In the rows, zero is written as 128.
Each named turn below is shown by a few rows before and after it. Which turns, in which order, take the first row of each later pair to the second? The first pair is answered.
turn G:
[133 135 101  96 137 122 131 120 138 117 107 153 134 115 134 141 183 158
 116 128 118 137 132 129 164 116 163] => [114 141 117  96 136 114 115 100 128 129  88 135 131 121 149 135 153 164
 108 129 107 137 134 130 154 100 163]
[152 131 133 106 120 135 124 140 114 129 135 151 124 115 126 132 147 146
 121 140 129 128 112 137 118 121 107] => [146 129 132 107 126 126 115 135 111 138 129 144 112 116 133 140 138 149
 121 132 123 127 108 141 120 116 109]
[192 155  60  82 122 199 140 209 131  89 152 160  96 113  87 120 147 138
 142 137 139 122 169 121 178 149 135] => [154 158  67  62 121 154  96 176 112 130  94 155  40 129 129 152  98 177
 133 129 119  86 174 142 167 129 160]
[ 97  83 149 149 149 109 110  84 167 156 104 110 105 102 115 166 139 129
 100 104 153  90  85 143 114  95 160] => [ 92  96 180 168 155 126 109  69 159 154 108  92 136 109 115 133 135 116
  89 101 151 121  84 129 102  88 131]
turn V:
[114 156 175 201 154 104 140 140 126 119 139  84 118 163 127 144 119 112
 112 109  98 104  87 125 116 141 170] => [155 177 139 160 134 115 159 181 108 103 167  96 131 174 138 133 119 123
 148 128  94 113 122 130 126 184 160]
[115 126 154 159 140 166 119 121 132  84 143 112 167 127 103 120 128  89
 113 158 122 153 127 101 128 110  91] => [118 116 149 168 140 157 136 132 149  79 158 125 165 118 104 129 142  81
 131 151 133 135 116 113 122 128 102]
[117 130 130  99 146 127 128  87 131 106 109 100 154 134 115 125 143 122
 118 111 128 165 150 131 112 129  98] => [112 108 137 129 153 115 144  94 156 104 121  95 146 122 108 137 153 103
 118 100 139 143 122 137 102 136 111]
[ 92 125 139 157 122 129 151 105 107 136 160 118 162 165 127  88  93 111
 119 117 117 173 127 121 125 121 106] => [ 98 108 141 177 121 113 168 109 131 137 173 120 151 154 130 102 103  96
 128 107 127 147  99 130 117 140 122]
turn P:
[115 140 108  73 122  80 101 109 112 172  89 132  79 152 172 143  94 175
 123 123 124  93 145 168 121 127 150] => [ 84 129 188 172 141 130  90  98 105 160 105 113 119 149 118 107  78 132
  78 108 110 132 116  95 116  78 109]
[113 138 156 129 134 123 134  70 139 148 111 104 155 131 144 131 126 110
  95 119 130 149 126 141 103  96 113] => [149 136 155 158 121 148 159 166 108 118 165 140 153 136 123 126 115 101
 131 144 115 141 136  89 123 133 106]
[132 150 122 105 129 170  98 127  83 122 125 135 145 141 115 111 116 127
 117 138 133 168 168  99 150  97 114] => [142 149  96  82 119 154 106 135  85 125 121 141 134 148 129 116 126 142
 133 147 131 156 177 120 148 115 124]
[ 61 113 142 153 142 124  86  86 140 140 127 133 108 136 116 114 132 127
 103 104 124 115 122 119 124 100 133] => [ 97 112 122 169 124 130 104 166 123 117 165 164 106 136 107 114 125 127
 142 124 105 104 130  84 136 139 133]
turn F:
[132 175 132 134 135 109 167 148 119 142  91 149 130 151 201  75  81 142
 164 137 134 190 166 132  96 143 131] => [129 172 130 137 133 104 166 150 112 144  90 153 119 153 205  79  80 143
 164 142 131 183 163 132 101 134 134]
[136  88  72  88 136 143 118 120 157 122 115 143 116  82  71 164 199 118
  91 125 153 143 132 145 163  66 157] => [142  95  60  89 137 144 118 129 156 120 116 148 112  88  70 169 198 120
  92 129 150 139 137 139 171  75 158]
[ 96 148 154 148 151 171  99  78 108 132 117 115 134 108 128 116 107 106
  78  90 153 149 124 129 121  78 104] => [127 154 138 134 143 191 124  96 120 111 148 117 163 104 127 102 142  94
  97  97 169 170 132 141 120 105  93]
[125 102 102 117  82 131 123 126 161 120  97 176 132 121 118  90 159 145
 116 111 116 129 154 154 180 139 123] => [118  99 110 122  78 122 119 126 153 119  91 177 118 126 121  92 151 149
 112 112 110 122 157 151 183 134 123]
Pairs:
Between the rows of a pair lie 2 to 4 turns.
[120 137 156 126 113  78 148 142 132 142 130 135  99 141 172 126 102 138
 161 136 131  94 109 151 111 160 129] => [117 157 176 141 110 117 130 153  99 124 140 133 119 154 151  99  79 138
 147 147 107 132 136 107 126 142  97]	V P P
[135 126 118 178  96 135 101 167 110 123 133 155  70 113  96 144 133 161
 117 115  95 108 108 112 124 101 156] => [140 141  88 130  92 123 104 153 116 127 122 155  66 118 120 150 141 185
 129 126  98 101 124 149 121 120 162]	P V
[101 130 157 143 164 148  99 105 139 155  95 191 125 100 138 152 128 144
 120 121 154  96  80  66 147  49 141] => [120 140 170 148 170 171 128  97 154 139 122 173 181  95 133 119 155 117
 127 120 171 136  75  68 131  61 111]	G F
[124 113 169 191 136 138 177 144 154 102 183 125 161 115 111 108 148  88
 147 125 153 127  84 120 115 157 125] => [ 73 127 202 198 138 105 126 100 121 143 127 104 119 142 152 111  79 116
 121 115 125 116  95 124 102 126 129]	G F G G
[103 160 179 171 151 109  80 116  85 131 127 132 102 140 139 133  43 135
 132 115 107 119  82  91 136 110 128] => [130 182 174 158 139 117  99 143  74 114 153 136 114 153 149 114  43 133
 166 130 103 129 101  90 139 142 112]	P G
[145 162  95  73 107 100 138  88 123 150 105 101 157 144 175 110 131 141
 161 136 139 147 158 204  96 155 111] => [160 134 132 173 118 141 183 144 150 104 171 114 191 117 113  91 152  84
 163 133 142 162 110 136 100 163  95]	V G V P
[149 120  68 129 126 123 125 191 122 127 116 141 101 102 120 157 124 156
 133 133 114  88 139 134 156 119 159] => [158 127  59 104 125 129 130 191 119 125 124 135 118 109 126 142 129 156
 142 136 123 102 148 145 153 132 148]	V P V V
[ 99 146 157 152 118 142 126 111  85 123 146 108 106 141 129 131  74 123
 127 136 111 113 129  97 129 111 130] => [116 163 139 118 123 165 131  90  94 113 145  89 144 140 126 122 111 118
 121 136 128 149 144 115 137 108 111]	G P V G
[126  98 116 178 118 169 133 176 155  72 174 141 109  83  70 156 144  82
 131 116 141 118 121 107 199 108 110] => [ 77  95 121 147 130 129  94  89 165 122 102 119  76  86 109 181 133 106
  94  95 149 101 114 156 181  63 133]	F P P
[ 92 162 170 153 126  95 101  70 151 155  83 122 123 151 145 139 133 142
  69 149 131 143 161 117  99 103 114] => [128 131 150 184 114  94 124 169 148 123 130 182  96 134 106 169 137 138
 106 172 117 100 146  68 135 146 139]	P V G G
[163 132 112 134 131 151 175 165 136 111 177 132 152 117 128  97 160 111
 152 122 144 153 132 107 132 167 125] => [ 95 128 150 151 139 142 101 102  97 156 108 117 110 136 129 110  94 139
  92 102 107 153 141  78 142  85 138]	F V F
[183 144  77  87 116 129 161 151 145 112 164 152 143 129 111 112 151 119
 171 162 130 139 158 151 134 173 117] => [131 162 123  83 117  92 105  91 115 162 103 124 107 161 166 108  82 153
 148 145 102 128 161 164 111 132 117]	G G
[116 173 133 120 124  97 101 145  90 158 115 110 105 192 153 118  54 149
 133 150 107 120 139 100 116 160 131] => [165 164 107 133 124 140 147 199 117 113 176 127 153 166 111 102 118 111
 152 163 128 146 134  81 130 191 116]	G G
[143 147 120 119 113 176 176 158 120 109 177 141 131 147  93 109 164 121
 159 130 153 142 128 174 124 154 109] => [104 158 113  82 115 163 110 116  81 145 114 138  83 164 107 136 125 158
 121 131 130 143 161 175 144 103 128]	G V
[149 134 108  90 136 144 185 110 154 113 155 106 173 116 133 111 191  98
 145 116 158 170 134 178 105 155 106] => [160 132 115 115 134 158 187 137 147  98 172 114 178 119 125 104 188  91
 156 119 154 169 128 151 111 158 100]	P P
[129 121  94 118 109 100 121 130 152 138 115 166  90 117 131 170 131 142
 146 124 141  98 111 153 118 118 155] => [134 114 123 174 112 129 124 165 136 115 146 174 104 115  99 151 124 125
 141 126 130 113  99  93 127 112 139]	P P
[114 142 140 116 129 106  99 106 133 172  80  67 134 139 139 117 106 140
 128 147 120 126 146 136 120  79  96] => [126 120 164 189 125 121 120 164 141 143 120  92 140 126 101 124 103 111
 144 148 118 105 113  85 127  93 100]	P V
[103 107 142 183 156 135 136  76  98 100 119 126 134  84 108 130 164  98
  73  73 168 126  75  96 107  96 125] => [137 156 120 122 149 170 144  75  74  85 131 109 175 100 120  90 169 113
  80  95 166 181 129 110 111 113  87]	V P V P
[139 104 137 139 133  99 152 128 185  88 119 130 112  89 132 161 168 132
 143 147 161  96  47 138 131 127 124] => [170 155 155 122 124 129 167 138 156  69 148 114 155 120 149 107 151 131
 169 161 148 146  80 134 118 160  73]	G G G V
[112 105 150 201 119 106  96 153 116 145 123 159  81 113 101 149  95 127
 116 116  95  91  91  83 149 100 164] => [103 140 177 177 114  92  82 112  95 160 100 129  93 144 149 122  63 147
 119 115  86 111 110 102 125 101 137]	P G
[140 147 129 140 110 161 136  85  97 120 127 165 138 117  85 125 177  82
 134 133 131 184 162 119 158 142 163] => [135 149 110 101  98 128 126  79  87 139 100 171  96 126 110 140 165 106
 140 139 123 156 171 152 157 148 193]	P G
[ 72 134 161 102 143 107  86  41 134 157  57  99 113 145 153 140 124 122
  75 103 126 143 116 129 137  68 146] => [139 115 114 117 144 166 153 115 175  90 144 126 173 105  81 124 217  62
  96 117 159 173 104 107 163 112 128]	G G
[133 152 135 130 121 128 123 144  93 130 156 118 130 142 135 111 106 136
 146 147 112 138 155 108 128 135 107] => [107 105 138 163 132 105 125 134 129 141 144 130 100 113 115 145 122 116
 126 125 124  97 111 115 128 116 142]	G G V V
[128 139 126 101 127 104 125 172 110 124 102 154 113 129 165 115 108 166
 136 138 119 107 159 138 137 150 149] => [101 129 167 147 138 127 105 156  99 128  93 141 111 130 141 107  98 159
 102 120 106 119 143 101 134 109 139]	V P
[154 164 120  96 116 154 132 150 107 109 153 123 150 152 134 106 112 131
 137 152 130 168 177 123 144 145  94] => [150 136 132 140 113 145 134 192 109 105 160 156 119 142 111 129  96 125
 144 155 119 128 152  89 156 149 117]	V P
[122 141  90  99 134 123 119  75 122 145 100 113 146 146 127 124 133 145
 105 130 147 158 147 157 114  98 123] => [148 116  82 138 125 147 142 151 121 109 148 157 143 128  71 134 149 122
 119 142 148 142 136 103 145 116 126]	P G
[109 115 162 187 140 134 133 111 141 128 131 110 137 124 118 108 121 110
 112 109 124 148 106 112 110 113 120] => [143 125 109 122 127 108 153 121 156 134 136 118 125 123 149 116 151 130
 150 124 143 126 117 174 105 166 138]	V P
[147 121  86 141 132  98 127 129 131 158 133 149  66 144 182 148 131 137
 169 147 121  77 137 137 125 185 147] => [148 157 123 165 143 171 107 121  89 137 144 117 135 154 141  91 111 123
 133 153 101 169 166  74 141 142  84]	P G P V
[127 138 162 182 121 155 137 133 112 100 153 114 171 136 111  90 115 120
 113 128 122 174 119  80 125 118  92] => [135 152 128 134 120 171 122 123 102  98 135 106 175 135 111  94 130 132
 102 144 123 192 146  98 137 108  93]	P V G
[127 121 154 169 135 152 132  80 148 128 117 101 156 113 102 113 143 118
 104 113 153 110 130 150  94 113  96] => [146 143 107 112 108 156  98 144  88 125 112 139 116 139 112 131 106 165
 126 150 119 104 189 130 134 127 105]	P G V
[115 176 112  77 128 110 163  38 118 145  88 144 126 143 184 124 125 128
 149 145 104 119 186 175  89 170 113] => [ 81 144 175 190 128 116 135 104  82 144 103 176  90 139 134 142  56 122
 132 150  65  87 154  69 109 133 120]	P P F V
[118 172 119  81 115 128 100 108 107 160 115 134 124 173 147 129  98 144
 124 130 104 149 176 138 133 135 119] => [144 143 135 156 108 131 150 177 131 123 178 159 138 152 118 126 118 108
 158 130 111 128 131 104 124 182 120]	V G P
[135 113 118 100 123 140 128  99 137 124 136 103 160 119 134 107 164 125
 127 110 161 155 137 151 142 126 103] => [146 111 104  92 112 142 138 137 131 112 152 120 149 113 133 113 165 128
 150 124 159 148 143 143 153 147 107]	P P
[153 101 111 178 135 145 156 168 162  87 182 166 137  80  79 137 181  87
 150 144 152 118  93 111 131 158 120] => [169 135  70 116 112 156 111 202  99  91 163 185 102 106  89 151 138 135
 155 174 118 130 157  96 168 153 123]	V V P
[116 152 138 111 120 106 124  88 128 134  96 104 111 164 158 122 122 147
 123 125 112 146 131 143 103 129 127] => [141 130 130 144 122 121 171 132 159 104 143 112 127 140 136 117 159 112
 146 128 133 134 105 136 103 161 121]	V G G P
[156 130  67  40 127 124 126 105 166 130 115 125 140 118 134 155 192 156
 133 137 167 118 136 203 127 150 148] => [185 159  85  82 106 154 141 195 115  96 167 147 156 139 127 126 152 154
 179 172 139 130 155 129 148 186 119]	G P F P
[123 108 154 172 149 146 136 113 130 113 117 119 138 127 111 133 134  97
 102 118 138 164 109 100 127  79 113] => [166 140 120 121 134 161 147 150 105  94 133 128 151 143 128 117 130 108
 136 144 136 183 150 107 142 122  96]	V V
[145 136  65  62 134  97 103 105 149 128 117 122 118 118 135 162 169 155
 167 131 151 105 154 193 145 150 157] => [136 135 126 143 155 168 117  96 158  91 152  93 197 103  76 114 189 101
 126 119 151 172 129 128 144 111 102]	P F
[105 122 186 189 141 145 148  92 144 119 138  94 168 125 117 110 140  97
  98 103 138 160  95 113 110 112 108] => [149  96 114 169 126 147 163 187 146  98 170 151 133 103  85 151 169  98
 132 125 136 115 110  96 157 143 141]	G F
[140 103 119 132 124 115 152 140 150 116 131 159 113 113 127 154 157 122
 141 115 141  86  97 142 130 146 150] => [130 147 165 158 113 132 129 146  90 114 134 142 133 146 141 109  88 135
 142 128 105 127 126  93 123 139 108]	G G P V
[107 110 169 203 126 129 121 133 104 119 162 118 116 124 119 114 112 132
  99 116 109 131 108  96 113 138 112] => [124 109 117 137 130 132 147  91 150 115 156 105 143 107 131 116 190 122
 106 104 148 144 113 167 102 147 121]	G P P F
[160 174 109  73  98 148 120 138 102  94 135 105 149 150 185  77 116 133
 142 151 140 179 162 130 121 155  84] => [164 130 125 156  96 129 148 205 126  79 180 149 114 124 150 102 119 108
 169 150 134 120 111  80 130 179 110]	P P V P
[143  90 110 170 110 128 120 175 155 112 157 162  82 110  96 142 141 121
 148 112 123  85  91  85 136 137 140] => [ 96 117 154 168 122  98  86  96 144 150 107 123  72 138 147 126  91 143
 124  96 111  89  97 108 108 106 132]	F P G
[118 142 143 190 140 137 120 143 125 135 122 139 156 115 115 108  97 150
 107 126  99 166 166  72 120 112 116] => [110 147 114 123 145 101 105  88 144 162  84 127 137 117 163 129 111 171
  96 112 114 152 173 141 106 112 138]	P P
[108 154 129  93 132 167  99  72 100 144 103 103 149 143 131 106 126 142
  93 132 116 176 157 122 137  89 107] => [109 124 105  91 139 165 106  69 130 143  97 112 137 115 110 130 163 127
  82 119 126 162 143 131 154  78 128]	G P G P
[124 100 111 141 137 117 118 208 114 115 146 140  92 136  98 151 113 144
 137 150 145 121 106  97 133 142 177] => [100 128 158 152 138 106 101 170  91 134 127 108 101 163 131 122  67 156
 135 142 129 139 112  95 112 134 148]	G V G
[112  85 139 190 163 132 137 128 147 137 150 138 129 113 112 131 116 146
 154 102 120 113 111  79 139  93 108] => [108  78 128 181 159 125 135 132 146 142 144 149 111 108 113 145 117 155
 157 103 119  95 108  86 150  95 119]	G G
[ 97  79 132 136 139 144  95 134 132 144 114  97  93 127 100 129 138 137
 101  98 147 109  92 139 112  83 127] => [ 97  81 146 156 137 132 105 134 144 143 122  96  92 127 118 125 133 135
 115  99 147  95  77 148 100  98 122]	G V G P
[155  85 132 198 130  83 146 139 125 148 135 123 123  86 157 124 134 104
 153 125 134  94 119 167  75 182 165] => [171 121 112 151 130  94 148 122 119 147 130 105 153 102 178 100 140 117
 160 133 144 127 153 191  68 195 146]	V P V V
[114 117 154 204 145 105 114 105 110 153 135 132  99 145 147 101 100 133
 144 147  81  93 126  66 101  65 152] => [170 138 119 175 140 149 177 133 135 112 192 131 166 134 129  68 159 106
 180 164 108 131 141  86 101 112 124]	F F F
[143 172 139 156 125  88 126 159 105 108 145 126 134 142 156  90  90 134
 169 145 136 103 160 130 112 170 107] => [111 159 179 201 141  92 114 126 110 117 133 111 147 130 140  85  90 113
 132 122 139 114 135 116 100 132 102]	P V P
[131 148 139 176 127 138 137 130 111 108 121 122 137 144 131 147 138 131
 101 106  88 103 127  79 144  45 158] => [133 144 135 166 120 104 144 146 110 114 118 134 110 152 162 157 123 146
 130 106  89  69 121  94 135  74 175]	P G V
[114  95 133 120 125  81 117 124 132 171 134 128  76 132 129 175  85 127
 122 122 145  80 102 173 114 112 177] => [150 129 117 110 101 127 116 192  78 144 173 146 100 157 108 146  60 132
 149 162 120 122 154 120 145 137 142]	P P V
[112 116 168 161 144 141 127 125 121 127 133 104 136 135 120 112 115 116
 111 127 114 126 110 126 116 113 125] => [116 141 145 117 136 139 108 119  96 137 107 107 122 141 135 123 106 141
 117 146 105 132 138 139 127 114 127]	P V P P
[ 93 108 154 159 141 115 106  87 142 142  92 123 116 106 110 138 115 120
  90 113 130 114 103 124 124  80 134] => [127 156 175 145 132 136 131  94 118 124 123 100 164 134 141  82 103 122
 122 134 124 163 127 121 106 122  82]	P P G G
[101 130 140 133 125 166 135 123 116 107 134 163 185 120  72  98 185  81
 128  90 118 187 146 147 135 117  95] => [ 83 122  98  77 105  95 107 134  99 147  86 197  92 130 120 156 152 134
 144 102  97 108 160 188 142 131 153]	P G F
[122 105 123 174 124 124 121 168 125 109 158  94  99 112 137 164 109  85
 141 139 111  84  83  86 136 129 138] => [106 125 132 142 140 113 124  83 140 135 127  49 121 121 178 140 125  86
 127 122 132 106  83 149 105 118 125]	V P G V
[138 122 142 155 135 161 151 142 160  96 161 129 159 116 100 115 169 118
 126 127 144 152 101 122 122 121 109] => [126 133 151 145 138 174 128 124 143 101 149 115 162 125  98 106 150 126
 105 129 135 175 115 113 123  96  98]	V V
[153 115 111 109 105  95 139 151 115 130 140 172 113 127 167 156 116 153
 178 138 131  89 126 169 135 182 141] => [126 115 148 127 127  81 142  78 141 151 124 131 137 135 190 135 123 141
 158 115 145 105 102 194  96 158 126]	P V G
[141 154 163 148 144 112 143 120 139 127 134  87 173 137 185  90 119 116
 172 126 121 132 121 196  78 164  94] => [128 158 182 159 144 134 120 120 120 121 132  80 185 140 176  80 104 116
 154 131 105 153 119 167  83 142  76]	P V
[120 151 179 152 168 169 119 116  91 136  87  98 135 147 166  83  71 136
 105 112  97 142 132 129 129 105 101] => [174 145 142 135 149 154 178 183 115 116 136 134 138 136 183  88 100 125
 170 133 108 107 125 153 121 186 109]	V V
[100 102 137 166 137 104 112 121 143 140 111 135  90 116 115 156 122 137
 117 108 128  86 112 119 123 106 157] => [111 128 127 126 131  85 128 100 150 143 103 123  95 126 157 145 130 144
 138 117 139  91 126 168 101 136 148]	P G V P
[128 138 161 175 164 176 124  89 119 106 180 138 167 107  64  73 160 105
  93 126 137 169 157  87 149  87 121] => [164 143 134 151 148 169 157 135 120  83 209 156 173 115  75  69 170 109
 139 143 145 163 170  92 149 134 119]	V V
